(in the rows, 128 means zero)
One turn sends every row of this set to another row. A few are shown first. Where does it send the rows asked after them?
meki: [130 139 116 108 149 189 114 152 155 109 135 132 122 121 113 132]
mepi: [143 142 140 136 131 146 110 157 173 123 160 156 170 129 153 126]
dum: [142 162 141 145 128 168 128 165 150 125 128 108 145 145 162  89]
Peg: [180 155 148 136 154 136 146 130 187 113 121  99 129 147 126 109]
tede: [114 145 142 129 144 131 133 127 142 155 127 139 139 120 146 114]
Desig: [145 162 164 112 151 132 110 155 136 136 129 103 126 167 125 118]
luza: [134 163 140 151 147 156 112 162 151 132 102 153 137 157 106  98]
kevos: [170 139 152 150 141 163 163 116 162 143 126 126 149 138 118 103]
Fenuv: [155 180 138 131 126 155  84 146 165 124 153 123 152 165 135  99]
Disu: [168 136 136 127 131 136 133 143 143 121 134 149 137 135 134 174]
Dadi: [160 146 102 123 130 144 111 141 190  89 127 117 124 143 118 114]
fikab: [159 137 152 148 146 157 169 116 157 135 131 139 141 145 114 101]
binuf: [136 145 133 144 165 119 117 125 126 121 132 136 141 169  99 138]
Fesok: [161 170 120 138 182 147 112 151 145 129 124 136 130 154 100 155]
bubas: [155 154 155 144 113 118 100 117 152 107 142 146 130 135 111 120]
Lum: [147 177 133 131 128 155  87 145 166 138 149 120 151 155 146  91]
vib: [166 140 158 149 151 166 159 116 152 142 126 132 145 145 107 107]
miki: [160 173 135 150 139 128 117 114 132 139 155  95 127 126 140 110]
Bodok: [163 158 105 158 108 153 127 122 148 107 147 126 158 155 152 124]
Telu: [130 137 122 109 138 183 114 158 164 119 141 129 125 113 112 138]
tedan: [143 150 126 140 155 206 135 124 141 142 142 124 144 130 115 112]
Niduz: [174 142 129 135 137 139 132 136 147 113 142 143 148 141 127 179]
mugug: [133 168 158 110 160 135 104 149 145 138 123 114 127 169 127 116]
fup: [141 159 121 147 156 198 139 128 143 138 157 123 145 127 105 115]
vamud: [139 133 126 149 156 118 123 130 119 132 130 133 144 168 104 131]
goso: [111 177 111 149 158 151  99 111 159 126 142 143 149 139 120 119]
Sikem: [134 132 108 108 137 180 115 155 159 109 141 131 126 115 121 136]
zelab: [158 140 103 127 126 147 101 132 186  97 129 121 115 147 109 122]
rosur: [168 148 123 153 103 156 130 131 149 106 151 122 162 147 158 130]
mazug: [134 166 132 141 161 159 113 168 147 137 103 139 131 160 114  96]
peda: [129 175 159 126 161 139 102 139 167 103 150 126 132 119 132 149]
foz: [149 140 137 145 121 141 113 151 163 127 164 147 169 120 154 119]
Soseb: [185 149 136 137 146 131 148 128 184 107 127 100 129 138 123 118]
fikal: [167 179 122 147 178 155 105 147 141 129 133 122 125 148 105 154]
boz: [136 168 146 141 140 162 137 167 155 122 129 104 145 137 167 104]
sema: [161 145 103 120 136 145 111 140 179  84 128 123 118 140 105 126]
Subu: [151 143 125 160 163 129 126 135 136 115 171 123 159 128 132 154]
govo: [177 150 140 134 155 135 145 125 182 111 132  96 116 147 134 118]
lofe: [146 147 122 139 156 200 134 125 132 137 152 126 142 126 108 125]
dib: [146 144 113 160 172 136 125 140 141 126 167 121 162 131 141 148]

Subu -> binuf
Niduz -> Fesok
Now these:
luza -> boz
tede -> miki
lofe -> vib
Desig -> Fenuv
fikab -> govo
Soseb -> sema

One turn sends every row of this set to another row. A few are shown first. Where does it send the rows asked after them?
lopi: [161 131 149 137 153 109 124 109 142 137 138 117  91 126 121 119 151 139
 117 116 137 131 127]
rebig: [160 128 138 111 131 107 140 114 157 120 118 127  96 121 123 121 167 144
 107 123 133 147 121]
Zare: [144 131 152 114 113 169 143 153 117 137 142 132 148 127 131 145 166 145
 124 115 101 103 136]
tamul: [116 157 114 162 145 129 120 107 131 122 121 134 141 112 134 127 133  98
 142 126 145 112 142]
nen: [113 154 100 133 105 133 157 119 136 124 113 140 129 100 133 125 151 101
 135 134 133 127 116]
Peka: [163 129 152 136 163 108 118 114 152 128 136 124  95 122 117 122 147 138
 117 120 130 132 128]
kapid: [125 126 123 144 142 144 120 160 114 118 128 111 111 124  92 121 117 167
 125 159 119 131 118]
voda: [160 127 138 112 140 104 129 110 160 113 111 128 106 126 124 122 165 144
 106 124 135 147 131]
Tefar: [116 155 120 158 136 137 138 129 137 129 136 146 120  92 122 126 131  95
 144 135 122 116 113]
tefo: [124 136 107 147 130 108 110 145 137 149 166 138 143 120 147 131 125 136
  99 132 148 121 116]
rerub: [118 133 130 154  94 152 131 129 119  87 127 140 156 148  93 137 130 109
 138 112 104 118 130]
Redud: [156  74 137 109 107 113 115 114 129 133 119 119 140 155 130 122 124 133
 134 118 135 125 133]
fupa: [125 126 122 131 137 139 110 161 127  96 112 124 125 129  99 123 128 177
 113 160 129 141 127]
bab: [144 132 146 117 116 167 142 140 109 142 138 120 154 135 135 143 164 141
 128 111 107  98 148]
lut: [161 122 128 120 151 107 143  94 147 130 111 106 105 127 117 121 146 125
 123 126 118 134 137]
dinuz: [162 121 133 119 151 109 146 103 153 129 115 113  99 119 111 123 144 123
 124 130 106 136 128]
rov: [122 132 111 133 116 139 124 149 106 117 116 106 118 138 110 119 138 181
 113 150 148 138 126]
zimab: [144 130 144 112 120 163 134 135 116 129 125 123 166 140 137 145 165 142
 124 112 109 101 159]
noka: [126 133 112 147 141 107 101 149 147 138 163 147 148 118 142 134 121 135
  98 137 140 123 119]
kek: [123 127  87 114 107 106 137 142 151 133 134 141 152 116 144 133 135 132
  93 146 129 139 113]
zag: [117 134 127 153  88 153 135 126 113  94 129 136 154 150  96 135 133 109
 138 109 109 117 130]
kis: [156  76 147 107  95 119 123 137 133 138 140 134 118 141 125 122 130 140
 129 120 130 130 105]
todu: [126 124  87 138 139 107 129 122 135 151 141 116 156 122 137 133 107 111
 115 144 117 116 131]
rap: [115 150 107 134 133 127 132 116 153  99  97 150 151 103 131 130 142  99
 134 139 130 129 137]
tar: [118 137 138 162  98 152 118 133 117  89 139 145 153 150  98 137 133 116
 135 105 118 116 130]
Des: [156  77 144 118 103 117 118 122 121 146 139 119 123 150 129 119 123 135
 136 114 137 121 119]
zupod: [145 126 157 116 137 166 126 149 130 121 132 137 163 127 125 149 153 138
 128 121  90 102 150]
zefo: [117 138 138 163  91 154 124 136 114  94 142 144 147 148  97 135 135 116
 135 106 117 117 123]
Gibi: [126 122  92 137 141 110 132 132 142 149 145 125 151 114 131 133 105 110
 115 150 106 118 121]
dopu: [124 126  86 115 117 102 126 136 155 125 126 141 164 121 146 135 133 131
  93 146 133 137 126]
lim: [158  69 146 105 108 120 123 136 143 130 129 136 126 136 117 124 119 130
 135 129 110 129 109]
gabuz: [158  75 149 110 117 113  97 125 142 119 123 136 142 151 128 125 124 141
 128 119 137 129 131]
Regip: [115 158 129 147 133 132 117 140 155 102 128 169 132  94 131 130 147 114
 127 132 142 130 116]
gesor: [145 129 154 115 132 163 121 143 125 120 128 133 169 136 134 147 161 146
 123 114 107 102 159]
bokam: [125 122 107 130 141 136 118 140 119 103  97 104 136 136 100 123 120 165
 122 160 124 136 143]
tapu: [159  72 155 117 127 117 101 133 145 124 133 138 134 141 119 126 113 132
 136 125 118 124 122]
dus: [117 135 133 149  84 152 129 137 123  83 130 150 153 146  98 137 141 119
 130 110 114 124 123]
narad: [117 136 130 150  83 150 127 132 119  84 127 146 156 152 101 136 143 120
 129 106 121 123 129]
babul: [123 124 105 128 119 142 141 149 109 121 112 101 114 129  98 120 126 165
 123 160 119 136 120]
Pugef: [145 127 153 109 122 168 141 155 128 126 133 138 156 122 124 147 160 140
 126 122  87 105 138]
fipa: [124 129 115 147 142 138 110 139 103 119 117  96 126 142 106 120 120 170
 123 150 141 127 142]
noto: [113 165 116 150 114 129 125 122 132 120 128 148 131 111 145 124 158 118
 126 120 167 124 126]

Pugef -> Zare
tar -> rerub
rap -> Regip
Now these:
tefo -> todu
fipa -> bokam
kis -> Des
dinuz -> rebig

